(in the rows, 128 means zero)
Each path is a new rotation, seen through one point. The rows after it are directions, each followed by how far the rotation turns it, in degrees per step (0 if it stays put).
Each turn is a multiple of 5 degrees from 10 to 175, or 0.
Each row of a path follows its step; steps can be skipped.
Path 1:
step 0: [136 128 130 129 133 134 133 127 126 125 122 140 129 130 132 131 120 132
 126 124 132 128 114 124 124 137 122 138 131 137 121 127 125 127 125 128
 119 114 120 118 124 130 124 131 134 130 138 135 140 121 125 135 122 133
 135 125 123]
step 2: [131 131 123 131 126 131 131 129 129 128 135 115 136 132 129 122 127 127
 126 132 140 129 136 127 136 129 139 122 120 128 118 139 123 120 126 125
 136 118 135 136 126 127 134 118 131 131 143 132 129 130 136 132 125 133
 138 131 126]
step 4: [139 115 128 136 120 129 134 124 112 130 127 135 137 129 128 131 118 133
 119 126 127 125 130 118 116 117 130 136 126 131 126 126 130 122 137 125
 129 134 124 120 127 135 126 134 126 132 135 129 131 135 125 125 128 129
 127 142 127]
step 7: [128 133 138 125 126 124 128 133 126 125 148 134 119 129 135 124 134 127
 127 131 129 118 132 126 119 120 129 137 123 126 130 125 129 127 117 126
 128 136 136 117 127 138 129 122 128 131 130 126 131 128 136 125 124 142
 131 134 120]
step 9: [133 130 120 132 128 138 121 129 134 135 123 124 137 137 119 123 129 125
 132 128 131 132 134 122 131 127 119 135 113 134 131 118 125 134 126 132
 131 124 120 119 133 136 126 134 125 120 122 129 132 123 126 123 114 135
 131 131 137]
step 12: [131 123 129 138 123 122 126 123 122 129 133 128 131 140 125 115 130 128
 137 129 136 124 123 133 132 135 132 125 127 135 135 129 133 137 136 137
 137 134 124 123 129 140 121 132 127 135 123 135 119 127 123 125 139 135
 128 136 124]
step 15: [132 138 132 133 115 124 134 135 125 123 131 124 130 136 128 130 130 143
 123 124 131 130 123 134 119 117 121 125 127 128 134 129 124 134 126 139
 134 125 140 120 121 124 134 133 135 129 130 130 117 129 134 133 137 131
 132 120 122]
step 17: [128 127 123 137 122 137 138 120 138 118 135 133 143 127 126 131 128 127
 132 129 129 130 117 138 135 130 124 138 129 134 135 133 119 117 122 129
 130 134 127 119 129 124 125 128 121 138 124 126 132 122 128 126 121 124
 125 134 137]
step 18: [130 133 128 137 127 126 127 124 134 128 123 140 133 127 124 134 114 128
 124 119 128 123 132 133 116 122 123 136 131 123 125 124 135 133 118 136
 123 123 118 124 130 133 134 124 139 131 128 135 131 116 132 129 123 123
 133 115 127]
[128 129 124 129 127 127 125 130 132 130 128 127 130 127 128 126 128 128
 127 128 131 128 128 126 133 130 130 126 127 128 131 126 124 127 130 128
 130 129 129 129 129 129 128 126 127 126 128 128 128 126 128 129 127 124
 127 130 126]	100
[130 128 127 131 127 127 129 132 128 131 127 130 129 131 130 131 127 129
 130 126 129 127 130 127 129 127 127 127 130 128 130 127 131 131 126 126
 127 130 129 129 127 127 125 128 127 128 130 129 126 126 129 124 127 130
 126 127 127]	125
[128 129 129 129 125 129 129 128 131 129 128 131 128 124 127 129 128 128
 126 129 124 128 127 130 125 125 126 126 128 127 129 127 127 130 126 126
 131 130 128 127 128 127 127 128 127 128 126 125 128 127 132 127 127 127
 130 131 127]	35
[126 128 128 130 130 130 127 128 130 130 127 125 129 127 125 127 130 127
 126 126 128 126 129 129 130 129 131 128 126 131 127 130 130 131 127 127
 128 126 131 127 128 125 128 131 128 129 129 128 126 128 126 125 129 128
 130 131 131]	100
[129 127 129 125 129 129 127 126 131 128 129 130 127 129 129 129 131 125
 127 126 131 129 126 131 127 131 126 124 127 132 131 128 130 127 125 131
 128 129 128 129 128 129 129 128 125 127 131 128 129 129 127 128 130 130
 126 129 126]	155
Path 2:
step 1: [133 133 127 125 131 123 135 139 127 139 121 143 122 123 127 135 118 121
 139 127 123 134 127 136 130 136 126 130 134 129 127 141 127 129 123 139
 139 130 130 122 122 127 137 141 141 133 130 130 131 128 124 130 118 126
 133 132 124]
step 3: [118 130 132 123 124 131 122 117 127 124 119 120 129 132 122 124 127 121
 132 136 126 122 132 130 128 140 127 129 124 114 124 127 137 137 120 137
 126 129 133 123 137 123 132 132 111 136 133 133 127 130 129 129 126 126
 146 136 131]
step 6: [134 129 117 132 144 132 123 132 128 123 136 127 127 125 124 137 124 138
 129 129 129 120 113 130 130 133 135 118 139 118 130 121 130 126 130 126
 120 128 125 127 136 138 134 123 127 137 127 135 125 137 130 122 125 115
 131 132 119]
step 11: [127 124 135 126 127 140 137 130 129 132 118 130 113 138 130 132 136 127
 131 134 129 126 133 126 137 133 131 118 118 115 131 117 133 135 127 131
 127 120 127 124 140 125 130 135 128 136 128 122 136 127 118 138 128 120
 123 122 137]
step 12: [122 134 133 122 130 129 126 125 124 136 135 128 122 139 124 126 126 127
 132 129 130 132 137 138 134 127 131 127 128 130 115 119 126 143 122 127
 117 118 121 127 132 119 121 136 127 137 132 128 125 129 119 136 134 127
 139 110 131]
step 15: [120 126 128 148 130 132 123 130 118 130 126 130 126 118 126 121 132 142
 129 134 130 122 118 120 139 128 134 124 124 127 130 123 124 131 134 129
 120 120 134 114 133 126 127 136 124 131 119 134 124 135 128 139 126 125
 121 130 135]
step 16: [125 127 129 134 128 128 131 139 120 123 134 131 130 126 127 120 133 118
 131 126 132 127 118 134 128 125 147 123 128 135 125 129 125 143 119 125
 118 117 126 117 127 133 110 134 122 123 121 133 123 125 130 131 135 132
 123 129 128]
step 17: [131 128 128 128 134 126 129 134 126 121 128 140 140 133 123 142 123 128
 141 130 124 132 124 120 135 120 128 131 124 127 127 136 130 135 121 123
 122 125 130 134 134 130 115 134 120 115 121 131 124 115 135 122 139 128
 119 127 126]
step 18: [131 128 136 131 134 140 133 135 118 121 126 137 137 113 123 134 122 128
 139 118 127 124 131 119 129 119 126 145 135 128 132 141 130 120 121 120
 125 131 121 136 134 126 133 139 129 128 125 132 124 129 125 133 130 125
 130 127 125]
[126 131 127 129 127 129 129 129 126 126 128 125 129 132 130 125 129 127
 129 133 127 125 129 129 128 129 129 129 129 128 131 125 127 130 127 127
 126 129 127 127 128 128 126 128 128 127 129 128 132 126 131 132 127 127
 129 129 128]	85
[129 126 127 127 128 128 127 123 130 130 131 127 128 130 128 123 127 127
 126 128 127 130 128 129 132 132 128 128 128 130 131 128 125 126 129 130
 127 128 128 128 132 128 128 129 127 129 129 128 127 128 126 127 130 126
 130 128 128]	40
[126 129 127 130 127 130 127 128 128 130 130 126 130 130 127 130 130 128
 126 129 132 128 130 125 127 128 126 124 129 127 128 130 129 128 128 126
 129 126 129 128 128 127 129 123 130 130 127 129 127 129 126 127 129 127
 132 124 126]	45
[126 130 127 126 129 131 124 129 127 127 127 126 129 128 128 128 126 132
 128 128 128 126 127 128 130 129 127 131 129 128 123 127 129 126 129 126
 129 127 127 130 131 127 128 129 126 131 128 128 125 128 130 131 128 127
 129 128 130]	120
[132 126 125 128 126 129 126 128 124 129 128 126 130 126 130 127 130 127
 130 127 129 126 127 128 131 125 130 126 129 124 129 131 127 126 127 128
 126 129 126 131 127 129 126 128 127 126 130 128 126 126 129 127 128 126
 126 127 128]	35
[130 129 128 127 127 124 128 130 126 126 127 127 127 127 123 127 129 129
 124 130 128 127 128 129 130 130 129 127 124 128 128 129 128 128 126 129
 129 124 126 129 129 130 129 127 131 131 128 130 128 128 129 129 126 126
 125 129 127]	80
Path 3:
step 1: [131 134 124 128 131 129 136 127 118 136 134 123 132 148 128 129 123 121
 125 132 121 127 117 123 128 123 130 130 122 137 135 124 139 129 122 134
 134 129 136 122 119 139 127 115 131 121 131 129 124 127 134 133 141 141
 123 122 121]
step 3: [129 127 128 131 134 125 124 136 118 133 130 125 122 127 127 133 136 130
 126 132 117 128 122 128 136 123 138 130 129 126 131 138 120 139 131 134
 132 129 118 132 144 128 121 133 136 126 136 139 129 116 133 144 131 126
 113 119 128]
step 4: [142 121 136 138 129 129 130 117 124 144 125 124 137 132 122 132 125 117
 126 131 122 129 126 131 131 120 133 134 138 134 137 126 136 131 139 128
 132 129 126 120 130 132 131 131 146 134 126 134 132 120 133 127 136 124
 117 123 123]
step 5: [127 121 128 126 127 126 135 126 122 140 120 111 128 144 126 128 129 124
 135 130 128 122 125 117 132 114 140 125 129 129 145 130 132 127 130 118
 125 127 140 123 125 133 133 131 120 127 127 132 128 124 129 138 124 121
 134 124 117]
step 7: [133 131 134 128 128 125 122 120 126 132 137 128 141 138 136 139 126 133
 136 139 112 132 129 130 134 119 132 124 117 130 130 127 133 136 126 120
 132 132 122 128 142 133 128 118 137 132 142 126 129 131 126 136 137 129
 120 127 125]
step 8: [138 115 126 136 128 124 128 135 129 137 130 129 129 131 126 135 129 118
 134 124 121 120 116 129 144 116 135 130 125 128 127 135 129 125 123 140
 134 129 130 119 129 127 128 121 130 130 142 131 130 128 135 142 132 117
 127 118 120]
step 12: [131 130 138 124 125 120 129 132 123 137 135 126 132 138 117 135 126 125
 127 132 125 135 120 122 131 128 140 122 127 131 132 145 129 134 126 121
 136 126 135 126 130 134 125 124 147 120 134 138 131 123 124 142 132 130
 121 118 125]
step 15: [122 133 130 139 128 127 130 131 127 139 126 124 139 142 132 122 122 130
 141 128 119 127 117 138 130 120 129 135 129 128 137 125 139 128 127 127
 133 130 119 130 130 135 125 120 134 118 137 139 139 117 131 125 130 127
 121 117 122]
step 17: [134 130 128 123 134 129 130 131 115 124 130 115 129 129 126 138 125 129
 126 123 121 128 126 118 134 122 129 131 121 134 138 135 126 126 127 143
 138 129 137 116 128 130 119 119 136 131 129 132 119 122 130 148 131 119
 118 124 120]
[128 131 126 126 125 127 130 128 129 127 130 126 130 129 128 127 127 130
 127 128 128 131 126 129 128 127 128 127 125 129 128 129 125 123 129 125
 126 128 127 125 127 129 124 126 128 128 126 129 126 128 127 131 131 129
 129 130 130]	70
[125 130 132 133 128 127 129 130 128 127 130 128 128 126 125 127 132 128
 130 129 128 129 126 128 128 126 130 129 128 128 128 130 127 128 126 126
 129 128 128 129 125 125 128 128 128 125 127 128 131 128 128 129 125 129
 131 130 127]	110
[127 127 126 130 129 127 128 131 129 128 129 131 129 130 129 129 126 125
 128 130 126 126 128 130 127 129 127 127 126 130 129 129 125 125 125 129
 127 130 128 131 127 130 132 127 127 129 131 125 131 127 129 129 129 130
 127 130 129]	55
[130 128 128 127 130 128 127 126 128 130 129 130 129 129 125 129 131 129
 123 129 128 129 125 127 125 128 130 127 128 132 127 127 124 127 126 132
 129 127 127 129 128 129 127 126 126 129 127 129 128 129 127 126 127 129
 130 125 127]	40
[130 130 128 126 128 127 127 128 127 126 127 129 128 130 127 128 128 128
 129 131 127 126 128 128 126 126 128 126 127 127 130 125 125 132 128 126
 128 127 131 127 126 128 125 130 129 129 131 128 130 129 125 130 123 127
 128 128 131]	155
[131 128 126 130 127 131 129 128 131 131 131 126 126 124 127 130 127 129
 128 126 127 125 125 129 128 127 129 127 127 128 124 130 127 131 128 128
 131 127 126 129 129 129 128 130 129 130 127 127 129 131 129 131 128 128
 127 130 130]	70
